The rows of Z fall into a few groups, and each row is roughly a mix of its group's hidden directions.
Z (144 x 10):
[[ 23   8  19  -1   9  21  17  -4   8   4]
 [  7 -17   9   0  -7   3  -6 -27  22  13]
 [ 28  22  13   8   8   8   1 -10  11  -7]
 [-18  23 -11  13 -12  -3 -10  -8   5 -20]
 [  6   3   7  -4  31   2 -12  19   4 -17]
 [ 18  20   4 -13  -1   8  21  -4 -21   1]
 [ -8   5 -20  11  15   1   8  28 -12  -5]
 [  9   6 -14  21   7  -8   2 -20  -8  24]
 [ 14  22  13 -29   1  -2   1   2  -6 -13]
 [-26  -4 -18  16   8 -10   5  10 -12  14]
 [ 13  -6   3 -11  -3  -5 -32 -18  11 -10]
 [-23  14   4  12   7   2  -8  14  -4 -26]
 [ -5 -12   6   7  -1 -18   6 -29  17  12]
 [ 28  -5 -10  -2 -14  21 -12   6 -11  -7]
 [  5   3  21  -4  25 -15 -12   5  -6 -18]
 [ 19 -11   3 -30 -12  16   3   1 -12   2]
 [ 10  11 -17  -2  -2  20  -6 -23  11  16]
 [  5   2  12  23  18   8 -19   3 -13 -17]
 [ 20   1  16 -19  -5 -13  16  14 -13  -6]
 [-13 -10  -7   3 -13 -24   7  -6 -26   6]
 [-10  -1   6   9  -6 -12 -17  12  24  22]
 [-24  -8  15  18  19   6   9   1  13   4]
 [ 27   3  -9  10  -5   4 -12 -20  18  -3]
 [  2   1   7  17   9  31  -5  15 -14   8]
 [ -5 -10   5   3  -9  -1 -25  -5  28 -15]
 [  5   8 -12   1 -11 -27  -9 -22  10  12]
 [  6  -5  -1   3   1  18  27  14  -8  22]
 [  0  -7  -1  -3  -3 -34  -4 -19  16  -3]
 [ 30  14  14  11   9   8   1 -11  14   2]
 [ -4  -9 -12  11 -14   9 -12  20 -25 -10]
 [  8  22 -12  -3  -9  -7 -26  13  -9 -10]
 [  5  12  18 -14 -21  -2 -10 -21   5 -13]
 [-14  17   8  15  -5 -17  -8 -26   4   6]
 [-17   0  -9   5  -6  -4 -30  16  14 -10]
 [-23   5  20 -21  -5 -10   3  16   8  -8]
 [  0   9  15 -18  16  14 -16   7  -8  21]
 [ 23   0 -14   0  -6  12  -8 -10  24 -16]
 [ 16 -14 -17  12   4 -10 -14   4 -26   0]
 [  8  -8 -17  13   8 -19 -12  16  -7 -20]
 [-13   4 -12  28   9  21   6  -7  11   6]
 [  2  -2 -25  -7  -9 -17  13  10 -24   1]
 [ -9  17 -12  -8 -14 -30   9  -3  -9  -7]
 [ -1   1  -2   4   3 -30 -29   9   0  -5]
 [ 14  -3   7 -10   8  -7 -20   8  22 -21]
 [ 16  -3 -16  20  17  -9   3  12 -18  11]
 [-18  10 -22 -10 -11  20   3 -18   3  -1]
 [ -3   9   9  28  23  13  -4 -13   4  -8]
 [ -7 -18  -2   9  17  -6  -7   6 -12  30]
 [ 14  -9  15 -11  -7   6  -4 -28   6  20]
 [-24   9  20  13  11 -10  -5  -6   8 -18]
 [ -9  14  21  19   0  22  -5  -9  13  -7]
 [-28   5  -4   4   7 -11   3  23 -18  -1]
 [  0  -3 -29 -17  10  12  21   7  -2  -5]
 [  0  15  25   5   8   0 -22   3 -13  17]
 [  2  -6 -19  -6  -9  24   1  21 -13 -13]
 [ 19  17   3 -22  -8   7   4   1 -18  16]
 [ 11  23  -7  30   6 -12 -10   0   3  -4]
 [ -3 -15  17 -27   2  12 -11  -5   4 -18]
 [ 36   4  -3  -2   3  13 -16  -7  10   0]
 [ 15 -10  20 -12  -9   4  -5 -26  12  11]
 [ -2  -3  -8  18  -9  11   9 -17 -29 -10]
 [ 32  12   2  -9   6   5  10   1 -22  -2]
 [ -6  10   0   0  22  24   4  11  22 -10]
 [-18   6   0  26  10  19   7 -10  -8 -12]
 [  3 -12 -15  11   0   2 -25  22 -16  -4]
 [-30 -11 -14  18   5  14   0   8  -2  10]
 [-10  -5  25 -11   8  -8  20  11 -18   6]
 [ -4   3  23  -7   4 -10   1  -6 -23 -24]
 [-20  10  -3   3 -15   3  -1 -15  26 -17]
 [ 32   8   7   9   3   6  17   5   0  18]
 [-10  19  18 -12  -2  14   8 -12  22  -9]
 [ 17  -6 -30 -10 -15 -18  -3   2  -2   2]
 [-21  -5 -13  11  11 -11   4  20 -20  10]
 [ -6  -8 -22   6  19  18   2  13  11  16]
 [ -4   1 -12 -14 -16 -17  24 -19  -2   8]
 [  6  28  -4 -16  -5  23  -3 -13   8  -1]
 [  7   1   9   8  20  -7   2 -18 -25 -18]
 [ -7  -8 -27   3  -2  16   8  14 -21 -10]
 [-11   9  26  23   4   6 -18   2  11  -4]
 [  4  -4 -15 -15 -18   8   0  18  21  16]
 [  9 -24  16   6  14  21 -14   5   8   6]
 [-29  -6   3   7  -8  -9 -21   2  14  12]
 [-13  -7  -9   4  10  -9   0  22   0 -30]
 [ -5 -13   2 -17   8   0  34   7  -8  -7]
 [ -5  -8  -5   7  -5 -19  22   8  -6  28]
 [ -2   8 -19 -11 -15  10  25  -1 -10  16]
 [  4 -12  -9 -15  -2 -33   2   1 -17   8]
 [  0  -3  26  21  25   9   4  -1  -5  -4]
 [ 11   2  -7   2  22  22   1   5 -12 -24]
 [  0   3   2  32  14  -5  11 -15  -7 -15]
 [  0   7  10 -20  -2  20  23 -18  10   1]
 [ -3  -2 -18 -17 -13  12   4  21  20  11]
 [  9   5   1  15   6  -9 -32 -13  14 -10]
 [ 19  -7 -13 -23 -20  -7  -8   3 -15   4]
 [  8  -4  -3  -9 -10 -13  15 -19  -9  28]
 [ -4 -26  13  -1  -6  -5 -20  -3  23  -6]
 [ -4  15 -11  -4  -6  -7 -20  17 -25  -9]
 [  0   3  13  29  -5  -4 -13 -17   9  16]
 [-25 -24  -8  -4  -5 -16 -18  -4   3   5]
 [-15  18  -7  17 -10  -9 -23 -10   9 -12]
 [  0  -4  -5 -10  12  -5  11  23  -8 -30]
 [ 33   5  -8  12  -6  -4  14  -6   2 -18]
 [-29   0 -23  15  10   1   1  12   7   3]
 [ 15   6   2   4   2 -26 -29   2  -8   7]
 [ 27  21  12   1   6  15   1 -11  10 -10]
 [ -3 -10  17  13  11 -16  20  21  -5  10]
 [-26   1  19 -21  -9  -3   4  -4 -14   9]
 [-13  17 -10  10 -11   1 -30  12   1  -8]
 [-14  -2  -1  34 -12  11 -11   0 -12   0]
 [ 10 -12  12 -11 -10   4  -5 -28   5  21]
 [ -2  19   9   2   9 -24 -12   8 -23  -7]
 [ 19   5  -9   3  15  14 -28   1   7  14]
 [ 13  -8 -18 -10 -22  -4  13 -17  -9  14]
 [-14   8 -13  15 -10 -24 -23   0  -5   1]
 [  4   4   0 -35   1   0  13   8  19  -1]
 [  2   3  23  15  19 -17 -19  -4  -5  -6]
 [  3   4   3  20 -10   2   1 -26  14  21]
 [-18  23  12  14  -7  -2 -13 -21   4   6]
 [-20  16  27  12   9  13  -7  -2  -4   4]
 [ 25  -8  -7  -5   3   9  -4  -1  23 -22]
 [ 23  -8  -6 -18  -5  -5 -18  23   2   4]
 [ 21 -16  14   3  11   7  12 -19  10  14]
 [ 17  -3   4 -16  -8  -8  11  24 -23  -3]
 [-17  14   3  16  -3  15  -5 -15  20 -17]
 [-17  10  18  -6   8 -17   6   0   2 -27]
 [-25 -20  -9 -17 -12 -10   6  -5  -2  14]
 [ -4 -18  30 -12  15   0   8  10  -2  11]
 [ 27  -7 -10  17   1   9 -15  -6 -20  -3]
 [ 31   0   0 -17  13   5 -13  12  10  -6]
 [ -1 -21   2   3  10  -6  13  -3 -17  30]
 [-17  -2  -5 -28 -12  11  17 -14   1   2]
 [ 11  -7   0 -13  -5 -17 -30   2  -5 -18]
 [ 23 -26   1   6  -8  -4  -8 -19  10   8]
 [ 26   7  -7   2 -11   7 -11 -17  19 -14]
 [-12   6 -20   3  12   5  -4  31 -12  -4]
 [ 16  17 -26   2 -12  19   1  -4  -8   8]
 [  6  25 -11  13  -9   1   6 -17  16 -18]
 [ -8  10 -10   2 -13  -3 -33  15  -2   9]
 [-32   9   8   6  -5 -17   3 -17   6  -1]
 [  9  13  14 -17   3  14  -5 -14   8 -27]
 [-28 -18   6 -23  -5 -12   4  -1  -1  -6]
 [-10   6   1 -15  -8   7  28 -19   9  14]
 [-29  -1   1  15   8 -18  -9 -13  15  -4]
 [ 30  -4 -22  18   5   2  -8  -4   5   3]]
One row of each group comes first, with its name. Which group is each row after those in?
[-16  -1   0 -11 -13 -12  -3  18  22  19]	S
[-11  12  -8  16   3 -13 -15 -24  18  -2]	X
[ -5 -21   7   6  20   1  26   5   0 -15]	F
[ -3   7   1   2 -16   0  -7  -6  25 -30]	N

[-26  11   2   5  -4  17  20  -9  16   1]	S
[ 14  -5 -12 -29  19 -13  11   5  -2  -4]	S
[-14 -13  -2  -9  -6 -25   7 -17  21  -2]	F
[-30 -22   5  -8   2 -12   3  13  -7  -3]	X
[  8   1  19 -15  -8   7   1 -29   3  17]	N
[ -7 -17  17  -8   8  -7 -20  17   7  17]	F
[ 7 10 -5  4  8 30  8 -7 25  1]	S
[-16  -8   3   8  13  -7 -19  28   6 -11]	N
[-12 -18  -2  -5   1  -4 -27  14 -10 -18]	X
[ -4 -15  -1 -14   2  24  13  11  20 -13]	F
[-11  19 -12  15  13  -5  15  20  -9 -12]	N
[ -1 -28   0   2  -8 -18 -21  10 -13   2]	N
